128 stands for zero in the data rows.
Each row in the table below has a label, given by one hidden rule.
[137 101  69  98 120 149 146 142 174 171 109 100  84  61  83 255 163 145 121  21 196 118  64 184 179 158 137 138 142  13 132 141  19 151 160 220 118 142 121  95 149 150 121 165  96 145 104 119] E
[151 197  70 123 122 191 175  79 194 106  98  31 180  52 159  64  54 152 255   0 150 206 201  10  92  82 159  87  74 158 157 141  96 160 165   0  92 213 158 149 113 199 169  85 167 197 141 186] A
[116 190 100 158 109 220 169 157 134   8 140  26 191  94 220  38  14 148 162  87  78 123 179   0  99  82 104 119 144 229 156 113  90 148 247  29  95 179 142 201  87 175 153  64 150 157 140 175] C
[131 146 131 119 111 141 141  92 159 148  91 194 131 102 188  30  93 137 195  98 137 126 186 108 119 118 103 136  89  87 124 147 180 130 122  65 117 166 160 124  93  97 160 127  97 104 118 161] E
[ 98 167  57 172 120 184 207 104  64  59 140   8 176 131 219   0  54 144 229  62  88  84 255  32 102  86 128  89 101 214 229 119  94 165 255   0  87 234 162 234 124 238 184 110 177 131 135 136] F
[127  94  80 111 122 142 156 131  80 169 136 141  88  81  96 136 111 162  94 133 124 127 174 210 144 159  94 128 138 103 185 124  70 140 117  66 136 108  96 152 130 114 128 161 121  91 125 126] D
[108  80 214 130 127  94 126 108 183 125 112 108  61 224  36 193 139 166   0 141 157  61  41 215 135 208 141 139 160 175 131 131 230 119  99 174 170 101 116 104 188  25 113 154  92 111 118  64] E
[166 138  23  93 156 144 238 147 174 218 125 246 151  73 133 254 166 184 166  71 179 193  75 140 134  86 106 120 126   0 105 118  83 140  89  89 146 178 184 152 114 225 206 112 164 137 106 141] B
[116 130 125 199 126 133 137 143 130  94 147 177 111  71 141  58 107  76 165 101 100  59 100 132 133  90 132 117 135 160 134 125 122 121 120 150 127 153  75 148 126  99  99 142 116 110 118 159] C
[128  72 219  80 113  48 143  98 176 177  92 169  67 229   5 127 144 123   8 240 130 146  49 255 128 120  59 159  98  58 111 125   6  98  17 219 150   4 103  80 174  87  48 119  66  54 149  71] E
[135 110  76 120 150 107 199 151  90 142 138 175 132 127 152 119 125 174 161  54 117 184 172  21 135  98 163 107 169 176 155 123  69 132 170 122  95  83 153 139 109 133 145 124 101 155 117 134] A
[101 143  93  95 149 111 209 207  35 197 168 179  82 134  76 255 170 205  90 137 161  38 152 165 158 178 193 121 194  64 141 112  77 145 129 210 124  47 105 115 155 134 185 145 110 108  96 106] C
[133  51 107  67 133  73 168 173 112 176 117 178  82 176  82 180 178 155  54  96 205  73  69 171 177  95 198 110 199  48 130 116  23 128 127 215 152  42 117 146 139 108 104 162  60  99 121 102] E
[170  65 196  51 129  87 101 165 146 159  67 203  86 112   0 191 223 149  46 168 180 199  79 255 160 169 101 151 167   9  38 138  81 129  37 215 175  83 110 114 140 153  93 123 161 106 124  98] E
[108 218  34 255 104 245  84  57 157  51 177   0 189 110 255   0   0 135 255  40  22  90 255   0  51  83 170  94  76 255 177 168 183 153 255 111  83 248 178 232  87 171 171  90 186 165 120 191] F
[104 125  62 154 134 142 164 171  69 128 148 172  92 131 222  88 120 175 131  86 124  38 173  64 116 161 164 104 139  66 140 106  92 127 156 114  93 108  97 153 114 195 132 119 154 167 128  85] F
[127 147 110 151 135 137 138 148  41  56 189 136 143 124 112 116 114  71 172 160 106  16 190  72 122 169 217 114 147 204 144 127  96 132 222 140 111 116 124 125 123 155 117 208 104  91 123 116] F
[127 115  74  89 145 118 167 125  82 182 135 143  95 103  36 255 184 154  62 113 169  41   4 223 136 169 129 140 204  30 110  94 118 150  83 139 126  63 127 123 140 142 156 223 101 114 122 105] B
[143 150 148 199 134 153 113 140 125  75 132  53 154 164 176 110  70  59 234  32 113 181 152 101  95  55 112 114 128 169 118 119 211 121 244  96 115 194 105 167  95 207 142 126 173 134 123 141] A
[126 117 208 130 119  61 119 148 136 201 102 241  68 255   6 255 165 155  43 255 162 139  20 255 152 231 127 146 136   4  84 134  91  88   0 255 173   0  95  58 183   0  24 142  54  70 136  77] E
[ 90  88   0 118 201 164 253 210   0 213 177 255 110 104 163 238 127 183 168   0 165 124  34  10 180 173 228  96 220 125 217  82  72 162 255 143  93 169 106 163  69 255 217 237 111 119  58  80] B
[128 100 234  96 125 122 120 192  88 162 134 198  54 180  30 246 106 127   0 133 158 109   0 131 173 144 104 155 160  15  78 132  62 123   9 208 164 109 138 104 147 149  57 155 112  95 159 124] D
[113 114 132 116 109 109 124 127 186 118 120 144 158  77  95 117 126  92 178 153 101 118 155 144 121 100 102 129 120 117 136 151 147 104  63 166 124 181 101 157 124 109  61  47 147 129 111 150] D
[127 140 207 182 109 148  87 132 126 110 140  64 121 198 101  60  95  52  69 118 129 174 160 182 113 196 103 127 148 176 101 139 243 120  90 204 120  53  70 147 120 101 106 107  94 101 121 124] C
[140 147 240 117 117 147 130 134  80 137 113 119 122 139 140 234  70 126 180 195 162  79 134 141 137 102 135 117 125 163 122 129 142 121 100 122 155  40 102 126 131 141 101  57 145 126 126 127] D
[125 167  67 125 117 145 158 173 253 131 145 116 130  78  74 122 145 112  70 108 118 170 252 174  92  75 103 116 123 106 123 134 166 132 221  65 143 149  96 113 107  58 171  89 172 148 131 162] F
[131 112 143 143 134 104 122 140 199 117 120 105  77 178  77 202 120 117  62 140 137  28 125 176 115 185 106 154 144 251 146 147 137  90  82 203 157  82 147 145 128   0  79 128  85 145 106 120] A
[145 127  89 109 112 114  92 189 207 207  32 218 140 103  65 151 171 217 170  60 117 180 149 241 124  84 102 117 108  94  82 131 164 139  91  59 177  99 200 136 137 211 137 124 188 148 143 129] E
[104 156  43 193 126 159  69  68 149  71 158  58 145 101 227  16  55 144  99 139 102  70 160 137 115 110 193 117 106 220 160 133 140 150 226 118 105  83 113 139 101 110  93 131 142 134 137 169] F
[149  81 255 109  89 106  93 153 207 147 109 186  92 105 107 222 122  93  62 167 125 201  40 175 110  83  83 144  94  41  46 156 176 105   0 183 156  92 140  59 179  94  51 162 135 115 151  94] C
[117 121 162  39 158 138 150 211  61 171 162 191 124  46 182 221 106 120 100  98  91 181 128 215 133 148 142 134 133 167 139 109 153 129 142 105 133 121 148 127 130 192 140 149 104 143 123 119] A
[ 87  69  46  92 149 104 198 154 108 166 136 222 113 205  67 255 167 147  46 104 160  63 117  44 165 147 209 139 140  52 151  82  73 145 132 236 110  53  95 151 124 197 133 228 117 126  70  72] E
[189  97 208 139 104 114 150 117 255 109  91 204 185 108 182  65 136 173  89 185  90 247 124 148 124  76 127 109 117 117 104 144 204 111  80  59 123 174 153 139 109  90  88  87 138 130 139 183] D
[112 150 168 146 152 171 168  86  58 114 178 136 168  74 154 129 108 158 219  75 146 126 150  61 123 121 205 109 153 159 177 123 113 161 212  64 134 187 197 142  92 153 181  87 177 156 103 157] F
[114  95 142 156 133  77  92 164  24 156  97 230  72 112  86 205 154 138   5 137 153  65   0 207 139 177 141 149 116  54  97 146 112 119   6 246 146  73  87 144 185 100 127 135  52  99 128  98] E
[183 117 238  56 148 148 124 134 174 208  52 111 155 100  41 116 185 140 109 238 148 240  30 213  94 100  94 163  76  70 131 136  87 101  64 134 146 196 144  81 142  58 107 108 149 134 156 172] B
[161 101 106 163 123 119  29 118 178 104 158  57 141 159 112  24 102  92 145 221 113 121 134 115  98 153 102 146 103 129 116 133 255 131 142 211 142 143 157 106 172  50  66  98 141 134 139 159] F
[128 178 242 155 108 129  57 121 169  96 141  96 126 146  68  99 119 191 145 144 106 235 127  93 101  91  77 129  78 121  88 152  93 104 149  95 123 168 106 127 113 148 164  85 120 149 119 163] C
[142 142  96  96 155 141 215 162 120 138 112  58 200  39 170 209 168 141 129   0 126 119 156 120 126  79 140 120 127  57 161 102  49 129 182 168 140 205 181 129  66 201 200 143 141 149 114 153] B
[155  77 149  88 114  59 152 151  53 125 118 176  57 114  20 150 160 118  28 253 128  74  61 247 137 170  97 158 148  42 153 111  89 125  78  98 136  49 134  89 178 138  96 113  91  99 107 106] D
[128 158 166 160 108 167  43  54 164  34 104 124 177 127 174  39  83 104 167  80 104 140 196  59 109 107 104 115 120 255 126 138 145 140 197 207 118 110 116 129 103  52 110  76 199 128 146 132] D
[142 141 146  70 125  95 133 108 139 134 124 161 117 185  71 161 141  95 133 206 136  64  64 175 142 148 102  96 127  14 101 136  67 129  54 204 155 185 107 111 118  95 156 154 102 140 126 108] D
[141 128 248 111 123 107 106 151 142  81 114  80 116  70  87 172 155 124 130 231 132 255  30 144 134 149 129 152 134 113  82 142 130 128  13 141 139 148 172 134 129  44 122 128 115 111 144 104] E
[121  95  48 115 128 205 166 148 143 182  93  83 159  52 237 110  76 168 179 126 118 177 193  14 102 113 130  90 122 131 130 120 121 136 132 148 130 199 172 152 109 234 213 143 175 157 127 164] B
[108 107  41 135 148 187 186  91   0 149 155 114 191 136 209  56 141 137 126   0 112 105 135  80 117 138 188 112  97 214 172 126  29 153 235  80 122 184 147 161  85 178 145 133 118 158  99 111] A
[154 127 242 131 129  74  78 133 255 180  58 190 148  40  25 112 143 113 106 159 120 228  84 168 103  72  51 142  75  31 101 145 172 104   0 142 152 137 179  96 147  83 121  58 125 109 153 156] B
[105 135  85 114 145 128 195 161   0 137 168 124 185 138 154 100 103 131 103   0 125 103 206  63 130 161 162 111 133  92 187 128   0 140 206 177 116 130 125 149 104 255 143 186 144 147 105 105] F
[114 208   0 145 156 162 140 112  62  99 146  62 237  11 232   4  44 172 226  86 118 152 230 116 109  51 170 102 126 194 147 133  99 156 231   0 109 177 214 201  48 189 208 118 183 184 120 182] A
[ 75 112   0  60 167 136 201 152  44 115 160 208 108 157 114 232 149 131  54  73 163 103 186 112 175 190 197 122 152  80 157  68  12 152 112 255 118  83 103 198  88 247 192 219 113 141 100 126] B
[ 84 148 123 174 146 123 149 138  67  86 170  81 103 255 156 164 101  71 190 164 126   0 231  51 134 169 152 134 154 240 153 134 142 133 255 255 110  41  99 147 137 128 116 106 105 110 141 126] F
[125 164   0  63 163 185 193 170  53 164 121 154 139  87 189 119 181 182 216   9 136 255 126  44 120 156 121  90 138   5 137  90  88 128  23   0 108 215 181 153  88 137 172 134 189 169  96 133] A
[116 109  88  44 150 134 151 177  58 190 108 216  91 182   0 210 234 154 102 107 156  85 114 219 180 196 169 129 197  61 102 127   0 153  98 214 137  37 118 108 132 231 118 205 137  97  88 105] E
[139 145  81 114 125 151 214 123 233 109 111 134 162   0 159   0  96 118 127 156 143 255 191  62  55  95 107 114 103 102 133 148 119 134 194   7 150 193 164 147  65  76 120  59 185 178 140 157] A
[121  47 133  62  98  86 134 194  43 195 133 201  92 189  94 208 200 131 104 228 171  45  98 184 141 131 149 138 129 198  71 124  95 129 107 123 132 101  95 113 174 139 122 135  56 107 115  64] D
[121  75  95 129 144 105 112 171 184 155 156 136  73 255  83 159 135 107  89 129 122  27 143 141 145 174 200 140 135 122 120 124  51 117  80 135 131 129  74  89 163  48 108 125 122 113 108  91] C
[ 98 157 140 101 132 191 148 146 118 115 154 101 195   8 174 118 117 151 206  14 111 166 175 111 109  47 150 118 130 186 134 115 118 140 175   8 123 130 192 144 111 148 172 138 136 153 111 129] F
[149 127 129 187 117  77  79  53 194  92 117 147 155  82  67  25 130  48 107 208 109 128 102 196 102 104  61 132  73 247  96 155 189 113  40 187 130 212 155  78 160  45  74  41 108 137 141 168] F
The hidden rule looks at only part of the columns. Which column or columns, counting from 0, in order?
4 10 24
Which label does each new row get?
[159 128  65  88 128 109  99 112 154 182 127 167 111  89  52 141 154 123  80 124 139 172 150  59 156 164 136 147  79  35 114 100 187 124  68  32 148  87 156 160 141 175 118 166 150 137 100 123] D
[126  94  75  35 137  67 163 197 121 255 114 222  54 112   4 255 186 171   7 146 192 132 108 190 180 115 176 143  99  46 129  79  31 135  41 170 149  96 126 114 132 255 135 199 143 158  99 103] E
[155 165 105 120 113  97 175 101 113 116 170 125 193 102 206   0 107  81 160   0 121 122 171  99 100  82 113 114  86 160 146 124 190 128 200  98 135 239 177 149  96 205 179 105 192 165 155 157] F
[ 94  99  61  91 146  93 174 184  12 163  93 213  48 122 131 199 123 157 160 100 162   0  57 153 163 218 193 143 173 104 143 100  49 155 193 209 135 106 113 103 136 233 154 222  52 117 105 101] E
[128  59 120  96 114 103  89 141 180 136 126 144 101 123  82 196 146  97 173 197 156 104  42 169 147 130  81 124  90 182  87 135  95 122 114 159 150  45 161 117 136  62 110 142  97 116 135 102] D
[118 145 146 143 101 147 101  84 206  92 131  77 166 160 209   0  98  98 214 132 132 130 203 156 102  77 118  95 114 131 143 137 171 110  53  44 120 227 191 132  93  92 110  72 174 133 144 151] C
[151 126 111  85 112 119 150 158  69  91 145 167 171  82  94 228 142 160 131 144 154 125 158 130 111 115 196 109 133 153 135 109 120 132  38 170 129 199 141 113 119 144 128 148 141 132 123 124] C
[106 114 255 133 117 165 147 120  79 157 132  41 146 225  62   9 126 120 170 244 123  53  75  83 147 166 160 145 155 192 137 139 150 115 218 205 124 120  64 117 130  84 133 130 131 132 157 122] D
[135  99 162 105 110  50 113 149 167 171 136 187 150 121  53 105 110 144  33 255 155 116  19 238 142 197 159 125 133  93 102 136 126 138  23 128 134  33  97  97 128 142  99 114 138 122 121 130] D
[147 130   0  98 132 132 170 179 122 143  76 183 130 108 154 238 124 173 255  41 156 204 108 159 155 177 161 104  99 129 185 113  25 150 166  69 106 207 151 131 124 199 155 158 130 133 129 150] E
[137 113 132 201  96 192  56  39 196  76 156 128 123 155  89  61  93 135 110 150 110 181 192 127 106  62 105 124 116 107  94 140 153 106 131 134 138 167 121 132 116 155 177 109  92 151 155 135] C
[157  67 226  52 125  15  72 147 185 146  92 163  31 220  43 234 227  74   0 255 183 177  44 255 162 168 101 207 123  20  47 144 108  79   0 227 170  41  83  27 191  96  72 102  72  94 125  91] E
[163 179 116 176 105 126 144 128 126 128 128  38 162  40 202  61 143 174 148  39 119 136 193 100 106  21 103 131  73 199 128 142 145 136 172 102 125 246 156 133  80 136 144  92 185 159 139 159] C
[140 111 189 148  97 122 118 105 126 120 113  67 125  53 128 151 142 123   0 151 107  93 178 131 132 125  78 139 105 123 111 157 225 115  95 154 123  14 107  70 152  67 116 116 127 120 132 121] D
[122 126 138 172  86 117 104  64 171 168 145  21 115 207 135 235 129  74 134 199 108  92  86 197 108 136  68 147 156 166  80 144 115 137 129 172 118 169  96 120 128   0  63 120  96 127 132  79] C
[122 163  40 218 151 180 167 142  87 103 143  36 218 138 198  39  31 108 229  21  94 213 116  38 119  72 149  91 158 232 158 107 157 146 203 114 102 255 175 159  90 242 142 124 163 156  97 118] A
[107 101 198 188 136 146 104 133  39  52 176 145  55 142 186 104 168 108 119 124 135   6 168 151 113 155 139 123 162 179 143  86 111 139 219 138  81  65  83  93 132  77 132 136 132 120 124 121] F
[121 174 107 133 143 175  97  76  59  34 175  85 100 198 192  56  83  76 176 172  66   4 163 110 130  79 108 112 116 125 149 144 222 149 217 148 103 122  83 113 124  82 146 148 106 142 120 107] F
[124 126 147  81 145 165 152 116  48 194 120  95 168 143 133 106 186 136 104   0 115 123 129  42 132 143 140 121 120  66 131 109  74 134 107  97 142 108 131 138 126 187 140 169 141 112 117 114] B
[132  88 221 120 107 101  52  95 171 111 112  82 109  77  64 140 149  81  75 193 116  89  86 133 124 154  61 154 116  60  58 167 248  89  15 251 134 124  85 108 195   0  48  69 107 110 142 145] D
[126 114  86 103 127 104  80 136  57 148 134 130 145 169  42 225 138  92  86 150 178  47  46 212 155 168 151 132 166 146 137 100 128  95 167 166 123  43  60 116 163 191 116 114  88 104 121  72] D
[145 171   0 146 137 217 138  98  55  54 167  28 136 133 217   0  41 140 255 128  80  74 222  44 129  79 160  73 119 185 202 123 213 173 177  61 119 238 110 167  91 125 168 129 137 170 123 118] F
[143 143  75 112 128 143 167 133  98 194 144 140 127  99 195  60 143 124  66  48 111 120  88 136 154  92 110 141 107 159 135 152 164 118  92 121 136 110 110 125  92 145 123 153 142 109 127 121] D
[115 146  78 107 148 135  66 124 169 120 145  15 191 157 192  65 105 119 139  61 132 181 151 151 119  51 124 127  95  84 141 143 153 132 109  28 132 132 117 135 120  77 108 118 150 112 129 184] A
[129 156  78 199  89 180 189  79  96  48 133  70 195  98 252  36 112 117 157  41  95 123 101 125 110 110 120 120 100 153 136 126 159 122 221 131 124 112 137 162 116 135 129 115 153 168 149 107] C
[143  97 149 125 127 103 129 160 145 181 110 220 129 121  96 254 135 134 135  60 155 236  79 211 164 177 118 141 131  27 120 141 102 142 162  66 134 189 145  99 149 118 117 126  96 151 136 131] E
